X: rows in several groups, each row roughly a mix of its group's directions:
X (106 x 10):
[[  3 -12 -36 -14  -4   3  56  -6  -8  -6]
 [ 23  21  12  -4 -16   9 -51   5  29   2]
 [-20  -3  15 -21   7 -26 -49 -14  19  12]
 [  5 -19  44  19 -17  36  13  16   9 -12]
 [ -8 -36   8 -33  15  -6  39 -18  17   3]
 [-31 -15 -20 -36 -33 -11 -13   1 -25   5]
 [ 44  40  31  -8  11  -2  -7   0  12   1]
 [-42  12 -18  20 -10   1  40  13  10 -19]
 [  5 -45  -2  30 -14   6  17  -9  19 -33]
 [ 24  29  21 -11  29  35 -16  15  20   4]
 [-31 -11  55   8  -9 -13  11  12   2 -15]
 [ 32  -5 -38  15  28 -12  -9  19  11  27]
 [-55 -31   7  -1   5  17   9  14   2 -18]
 [  4  -2  22  37  27  22  36 -20  -3 -13]
 [ 18  36  19  -5  29 -19 -25   3  32   9]
 [ 29  37  -3  -8  23 -24 -25  28  10   4]
 [ 19  16  31  22  12  39  33   8   1   7]
 [ 44  21  13  25 -11  32   6  12  15  12]
 [ -5 -21  23  12 -31 -21  10  -1  19 -44]
 [ 12  -2 -38  10   4  -6  52  19  -9  -9]
 [ -3  18  23   8 -21  27 -51 -11  -9   5]
 [-28 -16 -39 -28 -19 -16 -18 -16   4  20]
 [ -4   6   9   0  33  23  -7 -31  18  43]
 [  9 -28 -29 -53   0  -1   3  16  -4 -11]
 [ -3 -11  51   2  -7  34 -28 -12   6   7]
 [ 36   5 -22 -44   5  -9 -17  21  20  -2]
 [-10  17  16 -15 -24 -55  -3  20   5   4]
 [ 21  47  -6  -5   9 -12  38  -5 -15  17]
 [  7   2 -12   5  30  -9  -7  -9  20  56]
 [-32 -23 -30  14 -26 -24  25  -9 -13  -8]
 [ 21  17 -27 -39  -7 -18 -19 -29  -2 -17]
 [ 12   0 -19 -11   1 -20 -38 -37  15 -29]
 [ -5  22  12   5 -27  10 -31 -47  -6 -13]
 [-17  -4 -21  10   1  51  25  15  16 -20]
 [-17 -28   9  23 -13   9 -37  24  10  31]
 [-28 -29   2   6  -2  29  18 -37   0  27]
 [ 28  -6  10   8  34  27  42  -1   5 -15]
 [ 35  46  11   5  -1  -1 -19  13  24  17]
 [  0 -12  -8 -22 -20  38  37 -30 -13  -4]
 [ 16  44   5 -16  37   4 -25   5   4  21]
 [ 24 -46  25 -15 -11   4 -25 -17 -19  -1]
 [-14 -23  28 -36  -5  22  -2 -39   9   7]
 [-26   6  -1 -20 -28 -40   7  11 -17  32]
 [-16 -10 -14  21   1 -28 -37  33  12  23]
 [  4  -1  31  48  23  22  14  12  18   4]
 [ 18  27  26  20  11  20 -16  25  19  32]
 [ 38  45  15  11  15  12  21   4  10  12]
 [ 37  14  -9  14  42  21 -20   3  21  -6]
 [ -8  -8   1   4  21  57   3 -31  -7   6]
 [-26  24  -1 -28  -2  -4   0  -2 -28  46]
 [  6 -16  36 -20  32 -11  34 -11  17 -13]
 [ -5   0  -7 -11  31 -57  -3  12  19  -2]
 [-12  19  13  15 -23 -20  45   0   3 -32]
 [ 30  15 -28 -43   4 -22  -9  19  11   6]
 [ 24 -18   2 -30   3  43  14 -16  -3 -28]
 [-13  31  25  17 -20  13  18  21 -17  36]
 [-15   2 -32 -27 -13 -44 -12  18  -8  17]
 [-10  17  -7  16 -13 -11 -60  11  -1  14]
 [  0  35  12  11   1 -15 -57   3  -2  -3]
 [-18  33  10  37   2 -19  26 -19 -19  17]
 [ 13  17 -11 -27   5  -1  50  17 -22  17]
 [-12   8  39 -12  27  36  -9  21  19  -9]
 [ -2 -25 -17  35 -30 -20  -3  -1 -13  36]
 [-27 -17 -44  26 -19 -17   9  -1 -10  20]
 [-31  14  51  -1  19  -1  -3  24  14  -5]
 [ 49  -9  25 -16  -1  33  -7  -9   1 -18]
 [ 26 -15 -21 -28  25 -10  18  40  13   3]
 [ 15 -45 -12 -26   2  31 -13 -18 -12 -17]
 [ -4  -2 -47  29 -12 -13  -1  36  -7  14]
 [  7  42   7 -24  -1 -35 -18  30  -9   3]
 [ 20   6  -3  -3  23 -10  57   6  -2 -23]
 [  0 -25  35  17 -33 -36   5  -8 -16   2]
 [-14 -35   9  -7 -16  18 -31  39  16   7]
 [-33  18   4  34 -15 -32 -24 -16  -5  14]
 [  7 -33   1  11  28  19  17 -29   4 -38]
 [ 16  42  -4 -23  11 -15  10 -29 -11 -31]
 [ 22  20  21   3 -24 -20  35 -13  -2 -35]
 [ -1 -41 -23  22 -38  -5  17 -12 -19   1]
 [ 47   6   0   8   4  17 -30   2   2  37]
 [-23   9  28 -17 -39 -31   5   8  -9 -25]
 [-12  22 -14 -22  16  30  -4  -4 -35  35]
 [ 47  18 -13 -30  21   0  15  20  16   0]
 [  3  14  22  -8 -18   6  -4  12  -8 -60]
 [-14  -2  32   2  11  41   1 -40  16  -8]
 [-12  48  -5  16  -5 -17  37  10  15 -13]
 [  0   4  17  34   9 -16 -39  37  10  11]
 [ -3   1   2  31  12 -30 -31  40  12  12]
 [-12 -12  17  27  -9   6 -49  24   8  23]
 [ -6   3 -10 -31 -23 -10  -9  47  -1  30]
 [ 17  -2  42  -4   7  46  -2  14  16 -15]
 [ 16  18  47  28   2  26 -22   9  -5  -8]
 [ 16  -5   9  15  24  46  -6 -19  16 -32]
 [-13  -5 -55 -23 -21  -5  18 -15 -10   5]
 [ 38  25  36 -18  18  22 -11   4  13  -9]
 [ -3  -3 -14 -28   2  -2  48  25 -27  16]
 [ 29 -15 -18  29 -30  38  19   0   2   1]
 [  7  44 -20 -12  12 -39 -16  -9  -5 -19]
 [ 23  -5 -14 -45 -13  12 -31 -16   7 -23]
 [-15 -40 -18  12 -18  31  24 -12 -23 -11]
 [ 18  26  25  25  17  24  41   2  -4   9]
 [ 10   3  27   8  13  35  -7 -19  20 -43]
 [-12  -6  -3  -6 -29 -56   8  18   2  19]
 [-29  13  17 -24 -36 -37   6  10 -15   7]
 [-32 -44 -29 -13   1 -13 -15 -12 -20   6]
 [ 21  -8 -29 -15 -20 -21  20 -32 -18 -28]
 [-21 -44 -21  28 -29  13  13   3  -9   6]]
the three rows of each list that fit no group, in list order (the others fit one group, some only roughly):
    q_982: [-14 -15  23  38   2  26  -4 -37   3 -22]
    q_259: [  6  44  17  -4 -22  12 -33  10 -23  17]
    q_406: [ -2  30 -49  17 -17 -13 -21   7 -18  -1]
    q_318: [ 26 -32  14  13 -22  46   8   1   2 -10]
    q_978: [ 20  32 -15  13  19 -46 -18 -11  15   7]
    q_500: [-13  -4 -51  28 -15  15  29   4  -1   2]
    q_934: [ 29  21 -35  -3  30   0 -16  31 -15  12]
    q_578: [ 39  42  10 -16  -2  20  27   6  -6  10]
    q_255: [ -4  37  20   8  25  26 -11  29  21  19]
    q_18: [ 17   0 -16   6  18 -36  -8  10  28  42]
    q_842: [-41 -25  -2 -20  21 -15 -27 -17   7 -20]
    q_524: [  9  11  10   5  19  51 -10  26  25  15]
    q_114: [ -2  24 -19   1  -1 -40 -33  32 -14  -6]
    q_27: [ 29  31 -15 -44 -11   4  10  21  -8  16]

q_259, q_842, q_114
    q_407: [ 10  -4  16 -33  14  15  43 -31   5 -16]
    q_491: [  1   8  30  -4 -24 -33  -4  12  19 -42]
    q_188: [ 17  -9  48  28 -14  17 -10  18   6  22]
    q_847: [  7  13  38 -11  36 -34  -6  -2  22 -15]
    q_581: [ 33  15 -26   7  42  10 -18  10   5  23]
    q_360: [-13  31  13 -35 -33 -25  16  10 -15  10]
    q_216: [-11   5 -51 -30 -12 -23  -1  19  -5  14]
    q_359: [-39 -32   5   5 -28  10 -36  -5  -5  -9]
    q_4: [-11  -8 -27  37 -36  -1  36  -1  -3  -3]
    q_767: [-20 -18  -4 -16  10 -13  60   1  -5   6]
    q_336: [  6 -24 -10  11  -2  45  10  -9 -21 -38]
    q_72: [-14  22 -49 -19 -21 -11 -19 -20 -13   0]
    q_638: [-44  13  19  27  -7 -28   4  23   6  18]
    q_163: [-15   0  13 -14 -24  36  30 -15 -37   0]

q_360, q_216, q_767
    q_516: [ 29  33  22   5   7  23  24 -12 -16 -31]
    q_391: [-6 15 30 55  9 19  2  0 10 11]
    q_585: [-40 -34  12   0   6  24 -24 -26   7  11]
    q_621: [-14 -15   0  33 -32  20  39   9   6 -19]
    q_693: [ -6  23  -3 -22  11 -28 -11   5  -4  53]
    q_976: [ 31  25  35 -34  -3  12 -16 -17  -2 -17]
    q_148: [-16   3  45  -2 -18  -5   6 -20  23 -36]
    q_706: [  3  28   4  41  24 -26  23  12   7  22]
    q_807: [ 12   2  42  -6  24 -14  17  21  13 -36]
    q_200: [ -8  14 -27  28 -26 -40  23 -10  -9  15]

q_585, q_976, q_807
    q_463: [ -5  27 -34 -30  12 -22  15 -13   0 -33]
    q_414: [-34 -20 -11 -11 -37  -3  19  -1 -37   4]
    q_263: [  7  19   5  35 -38 -26  35   1   1   1]
    q_660: [ 17 -17  52  -6   2  31 -24   7  -1   2]
    q_850: [ 43  -6  16 -31   4  12  -5 -22 -10 -33]
    q_322: [-15 -53   0 -13   6  -2  20  11  19  29]
    q_95: [ -2  -5  -5  27 -25  33  41  10  10 -22]
    q_781: [-20 -51   1  22 -35   5   0  -1 -13   4]
    q_697: [ -9 -24  10  -8  24   2 -47   5  -7  35]
    q_298: [  6 -44 -11  16 -13  28 -24   1  -8  32]
    q_887: [ 20 -29 -39  20  -7 -31   8  26   2   6]
    q_284: [ 40  20  24  14  10  -4  27 -17  -1 -32]
    q_217: [  4  17  32  11 -31  30 -29  16  13  19]
    q_235: [-22  26 -34   5  -2 -35  -4  10  15  32]
    q_135: [ 39  11   8  -8 -22 -28 -18   0  27  29]

q_284, q_235, q_135
    q_979: [ 36  14 -26  13  35  -5  28   8  16  17]
    q_947: [ -4  26 -20  28 -28 -22  41   5   5  -8]
    q_452: [ -7  -7 -17 -21  16 -53  19 -27   3  -1]
    q_355: [ 27 -16  12 -47   6 -27  -7  22  11  -9]
    q_224: [-12  27 -44  -4 -14 -24 -35  -3  -9   5]
    q_79: [ 27  23  26  36  -4  33  -9  15 -16  -6]
    q_482: [-37 -43 -16  14  -8  -2 -16   5 -12  27]
    q_39: [ -9  -4 -23  11  31 -40  38   5 -10  -5]
    q_38: [ -5  -8   4   5 -11  45   9 -10 -22 -45]
    q_307: [  9   9  38   6  13  -3 -12 -19  48 -17]

q_979, q_452, q_355
    q_705: [-22  16  22 -17  11  42   2 -38  -5   9]
    q_540: [ -1  18 -26   6   2 -46 -10 -29  -7 -28]
    q_932: [  0 -23 -29  43 -35 -15   1   9 -12  -4]
    q_121: [-37 -17   4  -9 -41   9  22 -12 -26 -10]
    q_734: [ 17  -1  15  16  17 -30  -9  -6  52   9]
    q_256: [ 19  34  23   5  30 -33  -7   7  -1 -29]
    q_941: [ -2  -7 -40  12  13  -8 -25   2  -5  47]
    q_348: [  3 -24 -36   1  17 -11 -11  31   9  38]
    q_848: [ 28 -12  14  26  41  11  20  21  23  -2]
    q_134: [-31 -30  16  43  10  -4 -23  -8  16  -4]

q_540, q_932, q_348
    q_450: [  9  10  43   3  36 -30  -9   6  18 -16]
    q_290: [ 26  14  18   9  12   9 -17   8  23 -50]
    q_616: [-11   8  22  39   4  17  13 -45 -11 -12]
    q_634: [ 34  13  -4  -8 -21 -10 -22   8 -18  46]
    q_368: [-21 -22 -26  32  -3  -6  44 -17  -3   1]
    q_817: [ -6  30  31 -14  23  -5 -19 -21  26  29]
    q_319: [-10   0  45   5 -10  11  -1 -26  27 -35]
    q_7: [ 42   8  32   2  18  31 -25  10  -8  -3]
    q_952: [ 18  42  28  19  -2  14 -34  -5 -10 -14]
    q_88: [  0   4  -4 -40  23 -19  28 -37   7 -16]

q_634, q_368, q_7
    q_674: [ 15  29  24  -5   5  28  25  10  16 -39]
    q_297: [  3  -9 -11   6 -19  29  11   8 -35 -46]
    q_293: [ 24   0  27  -8 -12  27  26  -6   6 -44]
    q_69: [ 20  32 -13   0  -2  14  42  -5 -24 -27]
    q_499: [ 10 -28   1  -7  14 -11  41  -7  31  30]
    q_172: [ 21 -12   4 -40   5   0   5 -30 -11 -41]
    q_882: [-34 -41  -9  17   2  -4  35  16  12   7]
    q_257: [  0  18  33 -18  29 -34 -25 -14  16 -11]
    q_741: [ 19  -3   5 -40 -10  44  25  10 -14  -2]
    q_399: [  4 -26  38  -6  11  41 -23  17   5   7]
    q_408: [-33 -45  32  16 -15  10   3  12  -4  -2]
    q_8: [-12  -8  -9   9 -19 -25 -48 -17  -2 -31]
    q_914: [  9  19  -6  11  23 -10  57   9 -10  16]
    q_759: [ 13 -11 -28 -53  -3   1   7 -13 -14 -25]
    q_788: [ 10  28   5  -7  40  22 -20 -13  11  34]

q_499, q_882, q_8
    q_780: [ -1 -32   3  36  19  -7  34  -3   6 -31]
    q_945: [ 28  20   8   7  17 -38 -19  17  36  -2]
    q_700: [ 12  -9 -40 -27  19 -38  14 -10  -2 -17]
    q_411: [10  3 -3 42 15 -1 36 29 -9 22]
    q_26: [ -6  29 -15   4   3 -43  14  25  -7  33]
    q_820: [ 14  24  44   5  29 -26 -15   3   5 -21]
    q_326: [ 19 -23  24   6 -14  50   9  13   8 -20]
    q_880: [-11  -2  39   1 -25   3   6  -9   9 -50]
    q_430: [-18 -23 -28  13 -35  19 -17  11  -3  34]
    q_946: [ 44  14 -17  13  24 -11 -18  29  14 -17]
    q_429: [ 39  20 -16   2  24   8 -12 -10  17  40]
    q_419: [-10 -34 -36   3 -11   4  40  20   0  17]

q_780, q_411, q_429
    q_806: [ 23  -8 -22 -19 -12 -39 -11 -31 -27   4]
    q_736: [-19 -22 -41  21 -29   5 -15  18  -1  24]
    q_865: [  9  39  30 -14  12  -9 -36 -22  -1 -16]
    q_176: [ -4 -47 -18  26   0  13  21 -23  14  19]
    q_67: [-38   1  29 -15 -36 -27  14 -14  -1   4]
    q_733: [ 42   3 -15 -26 -32  16 -11  19  15 -17]
    q_92: [-43   9  16  30 -23   3   1  -8 -24  26]
    q_526: [  3  10 -29   9  28 -46  13  27   4 -10]
    q_548: [-23  11   3 -15   3 -27  -2  -2   2  57]
    q_657: [ 13  51  23 -25   0   1   8 -11 -11  28]
    q_930: [ 24   4  27  19  32 -11  33  23   8 -19]
    q_395: [  4   8 -38 -11  14   1  -1  17 -31  43]
    q_85: [-14  -5 -30 -24 -27   0   7  24 -24  36]

q_733, q_657, q_85
    q_184: [  4 -25 -43  25 -31  -8  21  -8 -11  13]
    q_232: [ 19   6   0   1  26  37   3  -5  27 -41]
    q_565: [  1  27   0 -14  35   8 -11 -12   4  49]
    q_980: [  6 -46  -7   1 -10  -1  15 -16  -9 -45]
    q_652: [  2  23  57  18  -3 -19   0  16  10  11]
    q_558: [-25 -13  30  19 -18  46  14   0 -16   7]
    q_593: [-18  21  -4 -30 -24   2  -5  19 -48   1]
    q_612: [ -3  33 -41 -27 -11 -19 -16 -25  -8  -4]
    q_763: [  8 -31  -1  27  20  13   3 -24  43  13]
    q_856: [  7  19   0  -5  31  46  12   2   4 -35]
    q_493: [-28 -24 -32   2 -24  -4 -29   9   3  32]
    q_405: [-21 -15  21  -8 -32  18  14  -4 -15 -44]

q_232, q_980, q_856
    q_439: [-13  12 -15  -3  16  39  -5  14 -15  47]
    q_600: [ 29  15  30  23   9  31 -16 -23  21 -12]
    q_166: [-16 -23 -25   4  19 -39   2 -33 -10 -19]
    q_155: [11 21 26 52 21 -6  0 -4 23  2]
    q_824: [-33 -35   0 -27 -21  24   9  15 -24   3]
    q_986: [ 22  21 -10  12  33 -22  40  18   5  14]
    q_150: [-12 -31  -1  18  26 -11 -29  17  33  22]
    q_512: [-37  -2  -7   6 -27 -14 -28 -34 -24  -4]
    q_309: [-23  11 -30  11   6 -27  29  34  15 -17]
    q_127: [ 22   8  32  25  33 -17  14  28   8 -16]
    q_692: [ 22  51  -1  -7   0 -19  31  -3  10 -17]

q_439, q_150, q_309
    q_504: [ 29  50  -1 -22  -9   0  13  14  -5  25]
    q_624: [ -4 -15 -41   1  11 -43  17  24  10   9]
    q_521: [ -8  20  40 -10  -1  27  -8 -19   6 -39]
    q_112: [-46   2 -13   2  -8 -44  19  -3 -13  -8]
    q_242: [-16  -5 -50  21  24  12   9  -7  -7  29]
    q_786: [  8 -16 -36 -47   0 -21 -17 -10  -1 -18]
    q_872: [-32 -12   9 -11 -34  24  16 -11 -33 -18]
    q_675: [-43  -4 -37  -3   6 -34  17 -10  -9  -5]
    q_96: [-20 -44  10  -7 -21  34   6  -7  10  26]
    q_330: [-14 -41 -44  -5  -2  32   0  -4  -7  -4]
    q_896: [-31 -26 -26  28  10 -31  -4  13   4  23]
    q_622: [ 36  15   5   9  24   9 -19  13  17 -42]
    q_186: [ 19  25  11   8  36  14  38  24   8 -14]
    q_685: [ 33  -6 -23 -17  40 -10  27  11  15 -14]

q_242, q_896, q_186
    q_575: [ 13  35  34  27  12   7 -22   1  31  -5]
    q_530: [ 41   7  -8 -47 -11  -6 -14   0 -19  12]
    q_381: [-29   8  45 -16 -20 -25   4 -15  22   1]
    q_168: [ -1  16 -24   5  10 -35 -24   0  -8  45]
    q_574: [  5 -26  14  -3  32 -20  40  25  17  -6]
    q_771: [-47 -37   0  29  -1 -12  -7 -14  -8 -11]
    q_664: [-15   8  12 -17  10 -49 -36  11  14 -11]
    q_713: [-19  24  52 -16  -6  -9  -8 -18  22  -9]
    q_748: [ 29  -7  -3  18  -8 -16  -4  24  13 -51]
    q_394: [  5  13  -4 -32 -36  10 -44 -18   3  -6]
    q_6: [ 24  -3  22  19  20   0 -11 -10  48 -26]

q_575, q_530, q_664
    q_594: [ 25 -17 -49  13  19  17   0  16 -14  18]
    q_970: [-27 -38 -34  -7   1  37   0  -1  -2 -10]
    q_735: [-33 -45  -1  17   1  -2 -11 -28  -4 -26]
    q_898: [-28  47  13   2  15 -15  -5  34   7  -9]
    q_811: [ -6  27  10 -28  13 -31 -37 -25   6 -10]
    q_489: [ -5  29  34  32  -4  33  -4  18 -15  12]
    q_10: [ -8  -8  37 -13   9  37  18   8   7 -38]
    q_133: [ -8  33 -24 -29  -9 -20 -28 -31  -8  -6]
    q_227: [-12 -29   4   8 -43 -23  18  11  -4 -32]
    q_680: [-25  -9 -20 -12 -20   8  11  11 -52  15]
    q_793: [-11 -34 -35   9  -2  25  19 -10 -26  24]
    q_618: [ 20  21 -31  -4  28 -14 -16  29  -8  32]
    q_66: [-26 -12  37 -33   4  -7   6  -4  -7 -39]
    q_695: [-30  -3  34 -22 -15 -22 -24 -26  -1  20]
    q_765: [ 31 -28  21  26 -31  32   9   3  -2   0]

q_898, q_489, q_695
    q_211: [ 36  -9  -5   6   4  -6 -58   2   3   6]
    q_762: [ 12  21 -20 -53 -24  -5   4  10 -14  14]
    q_966: [-10 -20 -42  -3 -27  17  38  -4 -10   8]
    q_337: [  1 -11  44   8  31 -26 -14  18  26   3]
    q_592: [  9  28 -52   1 -14   1  24   2 -20 -13]
    q_137: [ 27 -10 -49   0 -15  -2  36  -2 -12  -3]
    q_3: [ 34  26 -28  -9  28   8 -18  28 -14  -9]
    q_143: [-27  12 -36  31   5  -3  -1  22   9  35]
    q_725: [-18 -30 -16 -28  23  40 -17   3   1 -13]
    q_591: [ 38  54   0 -12  -8   7  -2 -17  -1   4]
    q_132: [ -7 -25 -31  23   5 -22  15  41   8  17]
    q_586: [  8   7  -8  -1   6 -45  20  43  18  11]
    q_940: [-10 -32 -22  17 -28 -34  23  12  -7  19]

q_211, q_137, q_586
    q_364: [-21 -26  23  43  14  -2  17   5  -7  30]
    q_442: [ 15  29   2 -37 -27   4 -16  29   1  25]
    q_962: [  5  -4 -36 -41   7  23 -33   7  12   5]
    q_721: [  1   8   6  43   3   4 -53   2   5  11]
    q_567: [-32 -44 -14   2   2 -26 -21  24   5   1]
    q_431: [ 35  15 -38   3  22  -9 -13  34 -11   5]
    q_433: [-15 -27  14  14  11 -20 -29  32  23  26]
    q_206: [  9  12  33  20 -17  41 -19  22  14  16]
    q_556: [  3   9 -48  27 -26 -19  22 -10  -8  11]
    q_726: [-18   8 -40  -5 -30  -2 -41  -3  -6  17]

q_364, q_962, q_721
